In the data rows, zero lies at 4.5, halfway between 4 and 5.
Some points, one per row:
[6 4 4 4 5 6 5 6 5 4 4 5 4 5 5 4 5 4 4 4 6 5 6 4 4 4 5 4 5 5 4 5 6 4 5 5 3 4 4 5 5 4 4 3 6 4 3 3 4 7 3 3 5 4 6 5 6 7 6
 4]
[5 5 2 1 3 6 5 5 5 4 6 5 3 7 2 2 4 2 3 4 6 5 5 4 6 3 6 6 5 5 7 6 5 5 4 6 1 3 6 6 4 6 6 6 3 4 5 4 4 2 6 4 5 7 5 5 6 5 4
 6]
[7 5 2 2 6 6 5 6 6 4 7 7 4 7 1 1 2 1 4 3 5 2 5 7 4 3 7 4 7 6 9 5 8 4 7 8 0 1 3 7 2 7 6 6 0 4 3 4 5 2 7 4 6 6 4 3 7 6 6
 6]
[8 5 2 3 7 6 6 5 5 4 7 7 3 7 3 1 3 2 3 4 5 1 3 8 3 4 8 4 7 5 9 5 5 4 5 6 0 2 3 7 4 8 5 7 0 4 4 5 5 3 8 4 8 6 1 5 6 6 7
 5]
[9 4 5 6 6 7 5 2 2 6 7 7 3 6 8 3 6 6 3 3 6 4 4 8 4 4 4 2 5 6 7 4 1 4 5 5 2 0 3 5 6 3 1 5 5 6 3 5 6 5 8 8 8 5 4 8 4 7 6
 1]
[5 3 7 4 4 6 4 5 5 7 6 5 4 5 3 3 4 4 6 5 4 4 5 4 6 4 3 7 4 4 3 5 6 4 3 4 1 4 5 7 5 4 4 4 4 5 5 3 4 4 3 3 6 5 6 6 6 4 2
 4]
[4 5 3 5 5 2 6 6 8 3 2 4 0 7 3 4 3 4 5 6 4 4 3 7 2 2 7 8 1 3 9 8 6 4 4 3 6 5 8 2 4 6 9 7 5 5 9 4 4 0 6 8 0 4 5 5 5 2 6
 7]
[5 5 4 4 5 3 3 6 5 4 6 6 3 5 3 2 1 4 5 4 7 4 4 6 4 2 5 5 7 6 7 5 7 4 4 5 3 3 5 6 3 5 5 4 3 3 2 4 6 1 5 4 4 6 5 6 7 4 3
 6]
[8 6 9 4 6 5 4 4 2 8 8 5 5 4 5 6 6 7 5 3 3 8 9 3 8 5 2 3 5 5 2 3 4 2 5 7 3 5 2 4 7 0 0 2 7 4 4 6 3 5 4 4 8 3 7 6 4 5 1
 5]
[6 5 5 6 4 4 4 4 5 4 5 6 5 4 5 6 5 5 5 5 5 5 5 2 6 6 3 5 4 5 4 4 4 4 4 4 4 5 4 4 6 4 4 3 4 6 3 3 6 6 5 5 5 4 5 6 4 6 3
 5]
[4 3 3 7 4 5 4 6 5 4 6 7 4 4 4 6 5 4 5 3 4 7 3 1 7 4 4 3 4 6 4 3 3 6 5 4 5 5 5 4 4 5 4 3 3 5 3 2 5 6 5 5 4 4 7 6 4 3 3
 4]
[6 4 4 1 3 4 5 5 5 3 8 5 4 5 6 3 4 1 3 6 5 5 6 8 4 3 4 5 6 5 7 3 5 3 9 7 3 2 5 5 4 3 7 5 3 3 4 3 8 2 4 5 6 5 3 3 7 4 3
 6]
[6 5 4 4 5 6 5 6 5 2 5 3 4 6 6 3 5 3 3 5 6 4 5 5 6 4 5 5 2 6 2 5 5 4 7 4 3 6 4 4 6 3 3 7 4 2 2 5 3 6 3 3 6 4 5 4 2 3 5
 6]
[5 9 3 5 4 4 8 3 4 4 6 1 4 6 4 3 6 3 4 2 4 6 6 9 5 6 4 2 4 6 5 5 4 6 3 4 3 2 4 6 4 9 2 3 4 5 6 2 4 8 6 3 9 6 2 1 4 5 3
 6]
[7 8 2 5 4 5 8 3 6 7 7 4 2 6 4 3 6 2 4 3 4 5 6 9 4 6 6 1 6 8 5 4 5 4 3 5 3 3 6 8 6 9 3 3 6 5 6 0 2 7 5 4 8 6 2 1 3 7 4
 2]
[3 6 3 3 6 5 7 3 5 3 8 2 6 7 4 3 6 3 4 1 5 6 3 9 5 5 4 3 4 4 5 5 3 7 4 5 3 3 4 6 3 6 2 5 2 4 7 4 4 8 6 5 7 4 3 4 4 5 3
 6]
[4 1 3 9 8 9 9 1 9 9 1 5 6 9 9 3 7 3 4 7 1 2 0 9 0 1 9 9 3 1 9 9 3 1 6 9 6 3 9 2 3 9 7 9 6 4 9 5 0 0 7 9 3 0 5 1 1 6 9
 5]
[7 6 7 7 3 3 6 7 3 5 8 2 3 1 3 5 5 2 5 6 1 3 5 6 6 7 6 6 4 2 2 4 4 4 9 7 3 5 5 7 3 5 2 3 6 5 3 3 3 8 4 6 6 5 5 4 3 5 6
 2]
[5 3 2 1 6 4 4 4 6 7 7 4 3 4 4 8 3 0 5 6 1 5 4 9 3 4 4 1 7 5 4 9 4 4 8 5 1 1 4 9 7 1 2 5 2 4 5 5 4 7 2 6 0 7 8 7 3 4 4
 5]
[6 5 4 5 2 5 6 7 7 3 4 4 4 4 5 5 6 3 5 6 3 4 3 6 3 5 6 4 2 5 4 7 6 6 6 5 4 6 6 6 7 5 4 7 1 5 3 3 2 5 4 4 3 4 7 3 2 5 6
 5]
[9 5 8 9 5 7 7 6 4 3 5 6 7 4 8 3 4 7 1 4 3 6 4 4 6 6 2 3 1 6 3 3 1 5 6 9 5 2 1 6 9 3 0 4 6 7 0 2 2 6 5 5 9 3 5 4 2 3 2
 4]
[3 3 4 3 7 6 8 4 3 4 5 7 9 6 5 9 6 8 1 6 5 8 2 7 5 3 2 1 4 4 8 2 0 5 4 3 6 1 4 4 6 3 4 3 4 2 3 5 3 8 8 6 7 5 4 4 5 5 4
 1]
[8 4 8 6 5 7 4 4 5 4 4 5 5 7 4 3 6 9 3 3 4 6 6 5 7 6 2 1 2 3 3 3 3 5 5 3 4 4 2 5 4 1 2 2 9 7 3 5 3 7 5 6 6 4 5 9 3 4 4
 3]
[3 4 5 3 5 5 7 2 5 3 3 9 8 4 4 9 4 6 2 7 5 6 2 6 4 2 2 2 5 5 7 5 3 4 5 3 6 3 4 4 6 4 7 4 2 2 3 5 3 6 7 6 5 8 5 1 6 5 2
 4]
[8 5 9 6 5 7 4 5 5 5 5 6 4 4 5 3 5 7 5 4 6 4 5 3 8 6 3 4 3 4 3 3 5 5 5 4 4 4 3 4 5 2 1 4 7 5 4 4 2 5 5 5 7 2 5 7 3 5 3
 5]
[2 5 4 0 3 3 4 4 3 5 5 6 8 3 7 9 4 6 4 6 4 6 4 6 4 4 3 1 4 1 4 6 4 3 5 4 7 3 5 2 7 0 6 2 3 3 4 4 4 6 6 6 4 8 7 3 7 2 3
 3]
[5 5 3 3 3 3 5 3 5 5 5 7 6 3 5 9 3 6 3 5 6 7 4 6 5 4 3 4 5 3 4 5 4 4 5 3 4 5 4 1 6 2 6 7 4 1 4 4 5 7 6 6 4 7 5 5 7 4 4
 4]
[5 4 5 4 2 4 5 5 5 5 6 4 5 4 3 4 5 4 3 5 5 5 4 6 5 3 4 4 3 3 4 3 4 5 5 0 6 3 5 5 3 2 4 3 6 6 6 7 5 5 6 6 4 6 4 6 3 6 5
 3]
[6 5 9 6 6 8 1 4 5 7 4 5 5 1 4 3 3 5 6 3 6 4 6 0 5 6 4 3 3 6 0 1 5 6 1 5 3 8 3 5 3 4 1 4 6 4 7 6 5 5 6 3 5 5 3 7 5 6 5
 2]
[3 4 3 3 3 1 8 5 4 5 1 1 1 6 2 6 6 4 3 7 2 4 2 7 4 1 6 6 4 3 9 5 4 2 6 3 8 3 6 3 5 4 8 4 9 6 8 8 5 0 6 7 3 5 4 4 4 3 6
 4]
[4 4 4 5 5 5 5 3 7 7 4 5 2 5 4 4 5 5 5 5 4 4 3 4 5 4 7 6 4 4 6 5 6 2 4 4 4 5 6 4 5 6 4 6 4 4 6 5 5 3 4 4 4 3 5 5 3 5 5
 5]
[7 6 3 5 3 4 6 2 5 2 5 8 1 8 4 4 5 7 2 4 6 1 1 7 2 4 4 7 2 6 8 6 4 3 6 5 5 7 9 4 4 8 7 1 3 5 7 5 5 1 2 8 4 3 6 5 5 3 6
 5]
[7 5 5 7 3 2 4 5 4 5 3 5 3 6 6 7 5 7 4 5 1 2 4 6 5 5 6 8 4 2 8 6 4 3 6 6 6 5 5 3 7 4 5 7 6 8 7 4 4 0 6 9 4 2 6 5 3 4 5
 5]
[5 4 6 5 3 7 2 3 6 7 7 5 4 4 4 4 5 3 5 4 5 5 4 6 4 6 5 5 3 4 4 6 6 3 3 5 1 5 4 6 5 4 3 3 3 4 5 5 5 6 2 4 5 6 6 7 3 6 3
 4]
[5 5 6 2 5 6 2 4 8 5 8 7 4 5 4 3 2 2 4 5 5 3 4 9 4 4 5 6 6 3 4 5 5 6 5 3 1 4 5 8 7 5 2 4 1 5 6 4 4 1 3 7 8 4 6 6 6 3 3
 2]
[4 3 1 9 5 4 5 2 6 6 0 4 0 7 6 6 4 5 4 9 0 5 3 6 5 0 9 9 3 3 9 9 4 3 4 4 8 7 5 0 6 8 9 8 7 6 9 4 4 0 6 9 2 0 6 4 3 1 5
 5]
[6 4 2 8 4 5 7 2 6 6 0 6 0 7 8 6 5 5 5 8 0 5 2 9 4 0 9 9 2 3 9 9 3 2 4 7 9 6 5 1 8 5 8 9 4 7 9 4 3 0 6 9 2 0 7 3 2 2 7
 3]
[6 3 1 6 6 6 5 5 5 3 2 4 2 3 4 6 4 3 3 4 2 4 3 9 4 4 6 5 3 3 6 5 2 2 7 7 4 2 6 3 6 9 3 6 0 7 7 7 2 3 5 5 6 3 5 1 3 6 6
 5]
[7 4 5 7 4 5 5 3 6 7 2 6 0 5 7 6 4 3 6 5 3 2 3 7 3 3 8 8 2 6 7 9 3 5 3 6 4 5 3 2 8 7 5 7 4 6 9 6 3 0 7 9 5 1 6 3 1 5 5
 2]
[5 4 2 4 7 9 7 4 5 4 6 6 8 5 5 5 6 4 2 3 3 4 1 9 5 4 7 1 6 6 8 5 1 4 5 7 5 3 6 6 7 7 2 6 0 4 3 6 1 9 5 4 7 4 5 3 2 9 6
 2]
[7 5 1 8 5 6 6 4 7 6 0 5 0 7 6 6 6 5 5 8 0 4 2 8 6 0 9 9 2 5 9 9 4 2 4 5 7 6 4 2 8 7 7 9 4 6 8 4 4 0 5 9 2 1 6 2 3 4 6
 3]
10 more points follow, each with its number after it:
[4 6 2 4 7 8 7 3 3 3 4 4 7 4 5 5 7 3 3 3 1 5 0 9 3 5 7 3 6 7 7 4 3 5 6 6 5 3 5 4 7 8 3 5 0 6 4 7 0 8 5 4 7 6 4 3 2 8 4
 4] 0
[7 2 2 3 5 8 4 0 5 8 6 9 0 5 8 2 6 1 6 2 7 2 4 9 2 3 9 4 9 7 9 5 2 3 5 7 1 2 3 7 4 7 4 7 1 3 5 4 4 2 8 6 7 6 3 5 5 9 9
 0] 1
[7 2 5 1 5 5 3 1 6 8 9 9 0 4 9 4 6 1 6 1 7 2 4 9 0 3 9 5 8 8 9 7 2 1 5 5 0 3 2 6 5 4 5 6 2 5 4 3 2 5 8 5 4 6 6 6 5 8 9
 4] 2
[5 5 4 4 5 3 7 2 4 5 5 5 1 4 4 2 7 0 5 3 4 6 5 7 2 3 3 4 6 1 4 4 3 3 6 6 3 3 4 4 4 5 7 2 1 5 4 4 6 2 6 5 6 6 0 3 7 6 3
 4] 3
[4 7 5 3 3 3 6 3 6 3 2 7 3 4 3 2 5 2 6 0 4 5 4 6 4 4 3 7 4 6 5 3 2 1 5 5 3 3 3 5 3 9 8 2 4 6 5 5 5 4 5 4 6 9 2 4 7 3 5
 7] 4
[4 5 5 5 4 4 7 3 4 4 4 5 2 4 3 3 5 2 5 2 4 6 5 5 3 4 3 5 5 5 4 4 4 2 6 4 3 3 4 6 5 6 7 2 4 5 5 4 6 5 6 5 5 6 2 3 6 4 3
 5] 5
[4 5 3 5 3 4 7 4 2 3 2 3 3 2 2 2 7 1 4 2 2 5 3 3 6 5 1 6 5 4 4 3 4 3 5 3 5 3 4 7 4 8 6 2 3 6 4 3 5 5 4 3 6 7 4 3 3 4 5
 7] 6
[4 6 4 6 4 3 6 3 4 3 4 5 4 3 4 3 5 3 6 2 4 6 4 4 4 5 4 6 5 5 4 4 3 3 5 3 4 4 4 6 5 6 6 3 4 5 4 4 7 5 4 4 5 6 4 4 5 4 4
 6] 7
[5 4 3 6 3 3 6 5 2 4 3 4 3 3 2 4 6 2 4 3 3 5 4 3 5 5 2 6 4 4 3 4 5 3 5 3 4 4 4 6 4 6 5 2 4 7 4 3 5 6 4 3 5 5 5 4 4 5 6
 6] 8
[4 5 5 6 5 4 6 3 4 4 3 6 4 3 5 5 5 2 5 2 3 5 3 3 5 5 3 6 5 4 4 3 3 3 5 4 3 4 5 6 5 7 6 3 3 6 4 3 6 5 5 5 5 7 3 2 5 6 4
 6] 9
Which of these numbered points is nearest to each point below by angle, seen from the average point of the first points? Its number follows each.
[5 4 4 2 4 5 4 5 5 4 7 8 7 4 5 6 4 2 4 6 8 5 4 4 3 7 7 4 4 4 7 5 5 4 6 4 1 5 7 5 5 5 5 6 2 5 4 3 4 4 6 3 4 5 6 6 7 7 3
 5] > 2
[4 5 5 2 2 3 6 4 5 6 6 2 3 5 4 4 5 5 3 4 7 4 4 6 5 2 3 3 5 3 4 3 4 4 6 0 3 3 4 6 4 1 4 2 7 3 4 5 7 4 6 6 5 6 3 6 4 5 4
 5] > 5
[4 2 2 1 2 6 8 2 5 7 4 4 0 5 5 4 7 5 2 8 3 3 3 9 5 0 5 6 3 5 9 7 3 2 5 4 6 5 7 2 5 1 8 6 7 6 7 7 6 0 6 6 5 5 3 6 4 3 7
 2] > 1
[4 4 4 8 8 6 7 1 8 9 0 6 0 6 3 4 6 3 6 6 0 3 2 6 5 0 9 9 4 3 9 9 7 1 3 7 5 7 7 4 6 8 8 9 2 4 9 5 1 0 6 7 2 0 7 2 0 4 8
 4] > 1
[4 7 2 4 7 5 8 8 6 2 6 0 9 2 3 1 6 4 4 5 0 7 5 9 5 3 5 0 4 3 6 6 4 9 4 7 9 2 3 8 6 6 1 5 1 5 3 5 0 8 5 2 8 6 4 2 3 2 2
 5] > 0
[2 5 3 1 3 3 7 6 2 5 7 2 1 4 5 5 7 2 3 6 4 5 4 7 5 5 1 1 6 3 6 3 4 2 8 5 4 3 3 5 6 0 5 2 2 3 2 3 6 4 6 4 5 8 3 3 8 3 4
 4] > 3
[2 6 3 3 6 6 5 2 4 5 3 5 9 3 5 3 5 2 5 4 5 7 6 6 3 4 7 0 7 6 4 1 5 7 1 8 8 7 5 1 1 6 3 6 2 1 2 6 0 9 6 2 5 6 2 5 6 4 6
 3] > 0
[6 4 4 6 6 3 5 6 3 5 7 4 7 8 4 6 3 4 4 3 6 4 5 4 5 5 3 5 5 4 2 5 4 4 6 6 4 4 4 6 3 4 2 4 3 7 3 4 5 5 4 4 5 4 5 4 3 5 7
 5] > 8
[5 4 5 2 4 3 6 5 6 5 5 3 4 6 4 4 5 5 3 5 5 5 5 6 4 3 4 2 2 3 4 3 4 5 5 1 5 3 6 4 5 1 5 3 7 4 6 5 6 5 6 6 4 6 4 6 4 5 4
 3] > 5
[5 3 4 2 4 3 5 6 7 4 6 6 3 8 2 2 3 4 5 4 7 5 3 5 4 5 6 5 5 6 7 5 5 4 4 4 2 2 5 6 4 5 7 3 4 4 1 5 5 1 6 4 5 6 4 6 9 5 5
 8] > 4
[3 6 2 5 6 3 6 3 6 5 3 3 5 6 3 3 6 4 4 4 1 5 4 7 3 4 4 4 5 4 5 7 5 4 4 5 5 5 6 6 4 8 7 6 5 4 5 4 4 4 3 5 5 4 4 3 2 4 3
 6] > 6
[1 5 4 0 5 6 3 5 4 2 4 3 6 2 6 5 3 5 5 7 3 8 4 8 3 4 3 0 6 5 3 2 4 3 7 7 6 3 6 0 3 1 1 5 3 0 4 4 7 6 6 3 2 8 0 6 9 0 2
 4] > 3
[1 5 2 4 5 9 4 7 3 3 7 0 9 0 3 0 5 1 2 2 2 3 3 8 1 6 6 0 5 6 2 2 4 9 5 7 8 5 7 8 1 9 0 4 0 4 6 6 0 9 8 4 5 8 5 0 5 8 6
 1] > 0
[3 5 6 6 8 4 5 8 4 7 6 4 7 4 3 4 6 5 7 5 4 3 5 5 5 4 4 6 8 4 6 4 7 4 4 8 3 4 5 6 1 6 4 4 5 4 6 4 3 4 6 3 7 5 3 7 4 6 2
 2] > 3
[5 4 3 2 4 4 5 4 4 7 6 5 5 5 6 6 6 3 4 4 6 6 6 7 3 4 2 4 6 4 4 6 2 4 5 3 3 3 2 6 5 2 3 5 5 5 4 4 5 6 4 4 5 6 5 6 2 6 7
 2] > 2
[6 5 5 5 3 2 6 8 4 5 7 4 5 4 4 6 5 5 6 3 5 4 5 4 3 5 4 4 5 4 2 4 5 5 7 4 5 5 4 6 2 5 4 1 5 7 4 3 6 6 4 5 4 6 4 3 3 8 8
 3] > 8
[4 4 8 5 5 7 5 2 5 7 2 5 1 3 3 2 5 4 5 4 5 6 5 4 3 5 4 6 5 7 4 4 5 5 4 4 3 6 3 4 4 5 4 6 5 4 7 7 3 3 3 3 6 5 1 3 5 3 4
 5] > 5
[1 8 2 4 7 4 8 4 3 1 3 4 9 4 2 6 5 6 4 9 1 8 2 9 6 1 4 0 6 4 9 6 5 6 5 6 9 4 4 7 6 7 4 5 0 2 2 4 1 8 6 1 7 6 4 0 5 2 3
 5] > 0
[4 3 3 5 4 5 2 8 6 3 7 8 7 4 7 7 4 2 2 4 9 5 4 7 2 3 9 4 5 4 8 5 4 6 8 5 3 4 8 5 6 4 5 6 4 4 3 4 7 4 5 5 1 7 5 8 8 7 2
 5] > 2
[3 4 3 5 6 4 4 5 5 5 5 4 6 4 4 3 5 4 4 4 2 4 4 7 4 3 3 4 5 4 5 7 5 5 4 5 3 4 6 7 4 7 6 5 4 3 4 5 3 5 2 3 5 4 5 4 3 5 3
 6] > 6
[4 5 5 5 2 2 6 4 6 6 3 7 5 5 4 6 6 1 4 2 4 3 3 3 5 5 3 7 5 6 5 4 3 3 4 5 3 6 5 5 5 9 4 3 3 6 3 4 4 8 7 4 4 6 5 1 6 8 4
 5] > 9
[6 6 7 6 3 5 7 5 4 5 6 6 9 5 7 7 3 6 3 6 5 5 3 4 5 5 3 3 3 4 3 2 4 5 6 6 3 6 4 6 5 5 4 5 3 4 3 3 6 5 6 6 7 5 4 2 4 5 2
 4] > 9
[5 4 4 3 4 2 5 5 3 6 7 4 5 6 4 7 6 4 3 5 5 6 6 5 5 4 2 3 5 4 3 5 5 4 5 3 4 3 5 5 4 1 3 3 7 5 3 3 6 7 4 5 4 5 5 6 4 5 4
 4] > 8
[6 5 6 5 5 5 7 5 5 4 5 5 8 4 6 8 3 7 3 5 5 4 2 5 3 5 4 2 2 4 4 4 5 4 7 4 3 5 6 4 3 7 5 4 3 4 3 3 6 7 4 6 3 5 6 2 3 6 3
 5] > 9
[4 5 4 5 5 3 3 4 5 4 5 5 4 5 5 3 4 4 5 4 6 4 4 4 5 4 4 5 6 5 5 4 5 4 4 4 2 4 5 5 4 5 5 5 5 4 4 3 6 4 4 4 5 6 5 6 5 4 3
 5] > 7
[6 3 4 3 4 4 6 6 5 6 5 3 3 6 4 4 6 6 4 4 6 5 4 6 3 4 3 3 3 3 4 3 5 4 5 3 6 2 6 4 4 2 6 3 6 5 6 5 6 5 6 6 5 7 5 4 5 6 6
 2] > 5
[0 5 2 6 3 3 4 3 4 3 0 2 0 7 5 7 5 5 5 6 1 3 2 6 4 0 9 9 2 3 9 8 5 1 4 6 9 8 7 0 5 6 9 8 5 5 9 9 3 0 6 8 0 1 6 1 4 1 7
 6] > 4
[5 3 3 5 4 5 6 6 5 5 6 6 5 4 4 5 5 4 5 5 6 4 5 5 5 5 4 4 5 4 2 4 4 4 5 4 3 3 4 5 3 5 5 4 4 4 3 3 5 6 2 4 4 3 5 5 4 6 5
 4] > 8
[4 7 0 5 5 7 7 7 6 0 9 0 9 2 6 0 9 2 2 1 2 5 3 9 2 5 5 1 4 3 5 5 3 7 5 6 4 4 6 9 4 7 1 5 0 7 7 6 1 8 5 5 4 7 6 2 1 8 3
 3] > 0
[5 4 6 5 4 4 6 5 4 5 5 7 8 5 6 9 2 6 3 5 6 5 3 4 5 6 4 5 4 5 3 5 4 4 6 5 5 6 5 5 3 7 4 4 3 6 3 4 6 6 4 4 4 5 5 2 4 5 5
 5] > 9
[3 6 4 5 8 6 5 4 5 1 2 4 9 3 3 5 6 5 4 7 2 6 4 4 5 3 5 1 4 6 5 5 6 8 3 6 9 5 3 6 4 8 4 6 0 1 2 4 0 8 5 1 6 5 3 0 5 4 5
 5] > 0
[6 5 5 4 4 3 7 5 5 4 4 8 6 4 5 4 5 4 6 5 6 5 5 4 6 5 4 5 3 7 4 6 4 5 6 4 4 5 6 7 6 6 5 4 4 2 5 3 4 7 5 4 4 4 5 5 5 4 3
 4] > 7
[3 6 7 8 4 6 2 3 5 8 0 4 0 3 3 3 2 5 6 6 2 4 5 1 3 2 9 9 2 4 8 7 7 5 0 7 9 8 4 1 4 6 9 8 7 6 9 8 1 0 8 8 2 2 4 3 4 1 6
 3] > 4
[4 5 3 5 5 4 3 4 5 4 6 6 4 5 5 5 4 5 4 5 6 4 4 5 3 3 3 5 7 5 4 5 5 4 5 4 2 4 5 4 4 5 5 4 5 4 2 3 7 5 3 4 4 5 4 6 5 5 3
 5] > 7
[5 3 6 9 4 5 2 5 3 1 4 4 4 7 9 6 2 6 4 5 5 6 4 2 6 7 3 5 3 3 1 2 3 4 4 6 3 5 5 7 4 5 3 4 5 5 3 0 5 7 3 4 6 5 1 3 4 6 3
 3] > 9
[4 4 3 5 4 4 4 3 5 4 4 4 4 4 5 3 5 4 5 4 4 4 5 2 5 5 4 6 5 4 4 3 4 3 4 3 4 5 5 4 4 5 6 5 6 5 5 5 6 5 4 5 5 5 5 4 4 5 4
 5] > 7
[1 7 1 0 4 4 4 5 5 3 8 1 7 2 7 5 7 2 4 5 2 7 4 9 2 5 4 0 6 2 5 5 5 3 7 6 6 3 6 3 7 0 0 6 5 2 4 4 2 9 3 7 4 8 5 5 3 3 2
 5] > 0
[4 6 2 5 8 5 7 7 6 2 4 6 9 4 3 4 6 4 4 7 2 6 3 7 6 2 4 1 5 5 7 4 6 6 3 5 9 4 4 6 6 7 5 5 0 4 2 4 1 6 6 0 6 5 4 0 4 3 5
 5] > 0
[7 5 5 4 4 5 4 5 6 4 6 4 4 6 4 3 6 5 5 3 5 3 4 5 5 4 4 2 2 4 6 3 5 4 6 1 3 3 5 5 4 3 6 3 6 2 5 6 4 7 5 4 3 3 5 5 7 6 4
 4] > 5
[5 5 5 4 5 2 6 6 4 5 5 4 5 6 4 5 6 4 3 6 5 4 5 4 5 5 4 4 5 4 4 3 5 4 4 2 4 3 5 4 5 4 4 3 5 5 5 4 6 7 5 5 5 5 5 7 4 5 4
 4] > 8
[3 6 2 4 4 4 3 6 6 3 4 0 6 0 3 0 5 2 6 4 3 7 6 3 2 7 5 2 4 5 0 3 5 8 2 6 7 5 6 7 3 8 2 5 4 5 2 4 1 6 4 0 3 9 3 1 5 3 4
 5] > 6
[6 4 5 5 4 3 6 5 5 4 5 4 4 5 3 4 5 5 4 4 5 4 4 5 5 5 4 5 4 4 4 3 5 5 5 2 4 3 5 6 4 5 4 4 6 6 5 4 5 6 4 4 5 5 5 5 3 5 5
 4] > 8
[3 7 5 4 4 4 5 3 2 5 2 1 5 5 2 2 6 2 5 4 4 5 6 3 2 8 3 3 7 6 1 1 5 6 3 4 6 4 4 5 3 9 4 5 3 3 4 4 3 9 4 1 7 7 1 1 5 5 3
 3] > 6
[0 5 1 0 3 5 3 4 1 4 8 1 9 2 6 6 6 3 3 4 2 7 4 9 1 5 4 0 9 4 2 2 4 4 6 7 7 3 5 0 4 0 0 5 5 0 6 6 3 9 4 5 4 9 3 7 6 4 2
 3] > 0
[2 6 4 7 7 4 6 5 5 4 3 3 6 6 4 4 5 5 5 5 1 1 4 8 4 3 7 5 6 3 9 9 6 3 3 7 5 4 6 6 3 7 9 6 5 5 7 7 1 1 5 6 3 0 5 4 0 6 5
 6] > 0
[0 6 3 0 2 3 2 3 3 2 6 2 8 1 5 9 5 4 6 5 3 8 6 8 2 4 2 0 8 4 5 5 5 2 4 8 8 3 4 0 6 0 2 4 5 1 3 6 5 8 5 3 4 9 0 5 8 0 4
 4] > 3
[5 2 5 3 1 2 8 7 3 4 6 2 3 5 3 5 5 4 3 5 4 4 5 6 5 4 4 3 4 5 3 5 5 7 7 5 5 6 6 5 5 2 5 3 6 7 5 5 4 6 5 6 4 7 4 4 5 5 6
 5] > 8
[6 6 5 7 4 4 4 4 5 6 1 4 1 5 5 6 4 6 5 6 2 4 4 7 6 2 6 9 3 3 9 8 6 3 3 5 7 6 4 3 6 6 7 6 7 6 7 5 3 0 6 8 4 2 6 4 3 3 4
 5] > 4
[5 5 4 6 4 3 6 4 6 4 0 5 0 9 2 6 3 6 5 6 0 4 4 8 5 2 8 9 4 1 9 9 5 5 4 3 7 5 6 1 5 9 9 7 4 6 9 5 5 0 6 8 0 0 7 4 5 3 6
 4] > 4
[6 7 4 4 4 4 5 5 2 5 4 3 6 4 4 1 7 3 4 4 2 5 5 5 3 8 4 4 9 4 2 2 3 3 4 4 5 4 5 8 4 8 4 6 4 7 4 4 1 9 4 3 7 8 2 3 5 8 5
 4] > 6
[7 6 9 7 5 5 5 5 3 4 6 6 9 4 8 6 1 8 2 6 4 5 4 3 5 7 3 3 3 5 4 2 2 4 7 6 4 5 3 6 6 4 4 4 5 5 2 3 6 6 7 8 6 4 6 4 4 4 3
 5] > 9
[7 5 7 6 5 4 5 5 3 4 6 5 7 4 7 6 3 8 4 4 5 5 4 3 5 6 2 3 3 4 3 3 4 5 6 6 3 5 4 6 5 5 4 3 5 6 3 2 7 6 6 6 6 4 4 5 5 5 4
 4] > 9
[3 6 4 1 4 3 2 7 0 3 8 1 9 1 7 5 6 4 6 2 1 6 7 6 5 6 3 0 6 4 4 2 3 5 6 9 9 2 1 3 6 0 0 4 8 6 3 7 3 9 4 6 7 8 6 6 4 4 3
 3] > 0
[6 5 5 5 4 2 5 7 5 3 6 4 5 6 3 5 5 5 4 4 5 5 3 5 4 4 4 3 5 5 3 3 5 5 6 4 5 4 5 5 3 5 4 4 6 6 4 5 6 6 4 5 4 5 6 5 4 7 6
 4] > 8
[7 3 4 3 1 3 3 8 6 5 4 3 5 5 1 5 2 3 2 5 3 3 4 1 4 7 2 3 4 7 4 4 4 3 4 4 3 3 4 4 4 3 5 4 4 4 3 9 4 7 5 4 3 5 6 4 5 4 6
 8] > 8
[4 4 4 5 5 3 5 5 4 5 7 4 5 5 4 6 5 4 4 4 5 4 5 4 5 5 4 4 5 4 3 4 5 5 5 4 4 4 4 5 4 5 5 4 5 4 4 3 5 6 3 3 5 3 3 6 4 6 5
 4] > 8
[5 4 4 6 5 4 6 6 3 5 8 4 7 8 4 6 3 4 4 3 6 4 5 4 4 3 2 6 6 4 2 5 4 3 7 7 4 4 4 6 2 5 3 4 4 7 3 4 7 6 3 4 4 5 5 3 3 4 7
 5] > 8
[2 5 5 3 5 2 4 4 4 1 2 6 4 6 2 2 3 3 7 7 6 4 6 7 3 5 2 6 8 3 4 6 4 3 7 5 3 2 6 1 3 5 7 5 4 2 5 4 8 3 6 4 7 5 5 5 4 4 3
 5] > 3
[4 4 8 3 4 6 4 2 5 8 2 5 0 4 3 3 6 4 5 4 7 5 6 3 4 6 4 7 3 6 3 4 6 6 2 4 2 7 4 3 4 4 4 6 5 3 5 7 4 3 4 2 5 4 3 3 4 2 4
 5] > 5
[2 5 3 4 6 7 3 7 4 3 6 0 9 1 2 0 5 3 5 3 3 6 7 4 4 6 5 1 5 5 2 3 4 8 2 6 6 5 4 7 5 6 0 5 2 5 5 6 0 9 2 2 6 5 5 3 4 5 2
 2] > 0
[5 4 4 1 5 3 5 5 5 4 6 7 6 5 6 9 6 5 5 7 4 6 6 4 4 4 5 3 5 3 6 5 5 3 5 5 4 4 4 3 6 4 4 5 4 3 3 3 4 7 6 5 5 6 5 4 4 6 5
 3] > 2
[5 3 5 3 4 3 6 6 6 4 5 3 4 6 3 5 6 4 4 5 5 5 5 6 3 4 3 4 3 4 4 4 4 5 5 2 5 3 6 4 4 2 3 3 6 7 4 6 5 4 6 6 4 6 5 6 4 5 6
 3] > 8
[5 4 5 4 4 4 6 5 5 5 5 3 4 6 5 5 4 4 4 5 6 4 5 5 5 3 4 2 3 4 3 5 4 5 5 3 5 4 7 5 4 2 5 3 6 5 4 6 6 5 4 5 5 5 3 6 5 5 4
 3] > 5
[5 4 6 5 4 5 6 5 3 3 5 5 7 4 7 7 2 6 4 6 5 4 3 4 4 6 3 4 3 5 4 3 4 5 7 3 3 6 5 6 5 6 5 4 3 4 4 4 7 6 4 5 5 5 5 3 4 5 4
 5] > 9
[6 4 6 5 4 4 6 6 3 4 5 5 6 5 6 6 4 8 5 5 5 6 5 4 4 5 3 4 3 4 3 2 4 6 5 5 3 5 5 5 4 5 4 3 4 6 3 2 7 7 6 6 5 5 3 4 4 5 4
 3] > 9
